In the data rows, 500 means zero.
Some points, one per row:
c(491, 361, 401, 375, 474, 347, 402, 594, 531, 394, 373, 428, 418, 337, 474, 336)
c(415, 681, 462, 739, 595, 528, 673, 205, 474, 546, 669, 599, 549, 709, 543, 980)
c(517, 536, 581, 567, 491, 470, 833, 525, 492, 476, 438, 496, 451, 573, 534, 479)
c(311, 374, 472, 315, 374, 369, 523, 424, 519, 349, 383, 576, 572, 375, 415, 344)
c(658, 505, 437, 324, 380, 333, 472, 510, 545, 510, 330, 490, 485, 359, 429, 270)
c(628, 316, 425, 414, 611, 701, 711, 999, 944, 514, 309, 370, 430, 442, 420, 308)
c(439, 720, 494, 482, 391, 659, 554, 398, 464, 409, 679, 523, 705, 411, 473, 497)
c(487, 545, 549, 414, 412, 499, 501, 470, 683, 437, 543, 634, 542, 429, 506, 584)
c(530, 522, 505, 553, 469, 456, 470, 465, 498, 436, 484, 536, 482, 472, 492, 517)
c(532, 534, 467, 644, 474, 659, 492, 350, 259, 549, 701, 454, 567, 484, 523, 702)
c(558, 493, 425, 566, 499, 510, 327, 465, 423, 499, 499, 414, 412, 435, 469, 536)
c(485, 473, 518, 696, 698, 529, 791, 521, 417, 474, 528, 535, 570, 459, 544, 529)
c(414, 392, 459, 307, 364, 330, 504, 496, 594, 568, 347, 537, 511, 337, 440, 288)
c(440, 443, 604, 465, 394, 586, 409, 423, 393, 394, 593, 470, 434, 389, 463, 478)
c(635, 698, 445, 827, 702, 604, 448, 470, 513, 639, 564, 341, 360, 606, 559, 753)
c(506, 631, 563, 417, 482, 422, 523, 560, 498, 476, 399, 419, 415, 364, 479, 340)
c(265, 332, 489, 222, 570, 410, 867, 582, 456, 273, 559, 966, 582, 336, 380, 230)
c(692, 556, 541, 677, 766, 529, 426, 622, 595, 546, 503, 294, 343, 566, 523, 592)
c(698, 491, 494, 533, 543, 528, 376, 674, 667, 513, 531, 383, 411, 445, 546, 572)
c(558, 485, 482, 426, 478, 427, 443, 581, 494, 398, 457, 497, 431, 337, 457, 443)
c(326, 473, 487, 422, 326, 432, 474, 242, 368, 587, 514, 543, 583, 425, 483, 570)
10 more points follow, each with its number after it:
c(589, 537, 516, 628, 574, 469, 463, 455, 386, 410, 534, 449, 560, 570, 478, 733) 0
c(515, 584, 536, 745, 370, 811, 734, 337, 365, 561, 576, 612, 887, 675, 446, 969) 1
c(542, 416, 601, 430, 560, 772, 658, 654, 632, 506, 695, 407, 575, 376, 530, 332) 2
c(469, 540, 515, 599, 366, 450, 454, 407, 298, 461, 523, 560, 557, 693, 507, 680) 3
c(548, 526, 431, 664, 589, 437, 333, 594, 605, 608, 405, 456, 324, 510, 635, 350) 4
c(451, 587, 506, 490, 498, 387, 503, 471, 580, 379, 383, 495, 510, 423, 470, 495) 5
c(435, 390, 493, 401, 485, 615, 653, 470, 452, 553, 465, 469, 549, 513, 496, 375) 6
c(378, 473, 493, 456, 443, 401, 573, 419, 453, 402, 441, 510, 527, 450, 447, 402) 7
c(545, 501, 461, 666, 552, 535, 713, 469, 329, 466, 521, 443, 410, 396, 504, 565) 8
c(500, 371, 580, 306, 331, 451, 574, 552, 604, 348, 425, 614, 571, 377, 454, 410) 9
Which of these numbered points is nearest to each point below, looking only along the 5 directions in which the first points spread most? Its number follows each.
c(398, 493, 419, 483, 401, 502, 434, 257, 333, 474, 597, 514, 595, 690, 475, 605) > 3
c(592, 504, 595, 494, 575, 587, 647, 732, 644, 512, 508, 516, 625, 516, 598, 505) > 2
c(502, 469, 605, 530, 500, 588, 387, 432, 369, 603, 572, 372, 466, 999, 498, 537) > 0
c(630, 518, 409, 653, 769, 912, 264, 440, 502, 617, 615, 366, 420, 638, 535, 689) > 0
c(465, 607, 585, 570, 736, 606, 542, 500, 460, 453, 830, 613, 413, 623, 527, 603) > 8
c(647, 566, 597, 372, 422, 363, 541, 507, 553, 379, 372, 484, 649, 365, 449, 606) > 5
c(487, 421, 462, 472, 574, 416, 527, 478, 539, 564, 522, 450, 377, 540, 580, 439) > 5
c(461, 479, 531, 739, 498, 468, 554, 581, 491, 451, 519, 653, 586, 423, 511, 447) > 6
c(527, 476, 483, 512, 561, 440, 507, 543, 586, 723, 489, 550, 472, 461, 520, 426) > 5
c(464, 757, 763, 568, 574, 799, 494, 291, 261, 442, 737, 599, 586, 661, 537, 746) > 1
c(404, 627, 512, 419, 369, 352, 461, 398, 733, 659, 375, 529, 522, 384, 513, 416) > 5
Here are 10 other points, each followed by its number:
c(560, 322, 410, 297, 596, 441, 397, 683, 647, 526, 379, 425, 520, 721, 443, 338) 0
c(483, 371, 467, 430, 482, 426, 618, 525, 433, 454, 386, 439, 391, 411, 470, 326) 1
c(536, 566, 436, 531, 564, 536, 386, 435, 421, 506, 910, 466, 457, 517, 551, 597) 2
c(518, 478, 553, 425, 421, 526, 616, 453, 529, 461, 441, 586, 684, 429, 493, 556) 3
c(458, 499, 567, 477, 432, 406, 593, 435, 644, 372, 430, 573, 668, 852, 471, 550) 4
c(327, 456, 520, 512, 349, 469, 625, 245, 426, 648, 455, 658, 650, 775, 417, 547) 5
c(688, 490, 462, 666, 596, 546, 499, 664, 591, 826, 547, 622, 536, 388, 699, 627) 6
c(563, 434, 441, 359, 491, 358, 398, 784, 596, 500, 334, 388, 369, 339, 493, 293) 7
c(358, 425, 455, 439, 404, 381, 554, 448, 408, 375, 404, 606, 502, 408, 440, 404) 8
c(707, 797, 658, 565, 629, 701, 620, 720, 655, 617, 668, 641, 339, 547, 661, 696) 9
Which of these numbered points is nearest to each point below, looking only along the 5 directions in which the first points spread most? Its number follows each.
c(660, 510, 591, 572, 950, 812, 371, 691, 841, 714, 565, 476, 573, 689, 672, 466) > 9
c(660, 606, 631, 391, 555, 527, 623, 799, 788, 459, 332, 671, 402, 400, 514, 406) > 0
c(419, 705, 552, 484, 405, 514, 515, 583, 757, 441, 573, 583, 585, 634, 509, 556) > 4
c(499, 436, 507, 405, 554, 413, 541, 671, 755, 613, 474, 531, 515, 332, 516, 224) > 0
c(500, 621, 501, 676, 422, 794, 478, 428, 326, 556, 634, 463, 503, 578, 590, 829) > 2
c(630, 557, 475, 589, 534, 509, 416, 561, 647, 555, 509, 433, 439, 473, 583, 621) > 6
c(613, 539, 461, 454, 488, 459, 406, 609, 720, 528, 452, 441, 421, 402, 500, 471) > 0
c(292, 331, 496, 243, 367, 445, 527, 426, 451, 318, 467, 571, 683, 313, 404, 247) > 8
c(424, 475, 452, 393, 363, 400, 421, 375, 334, 351, 404, 497, 480, 388, 429, 485) > 8
c(397, 405, 451, 370, 491, 310, 491, 588, 808, 446, 336, 495, 452, 558, 443, 161) > 0
c(495, 571, 574, 580, 567, 730, 641, 472, 525, 754, 569, 589, 714, 824, 634, 595) > 9
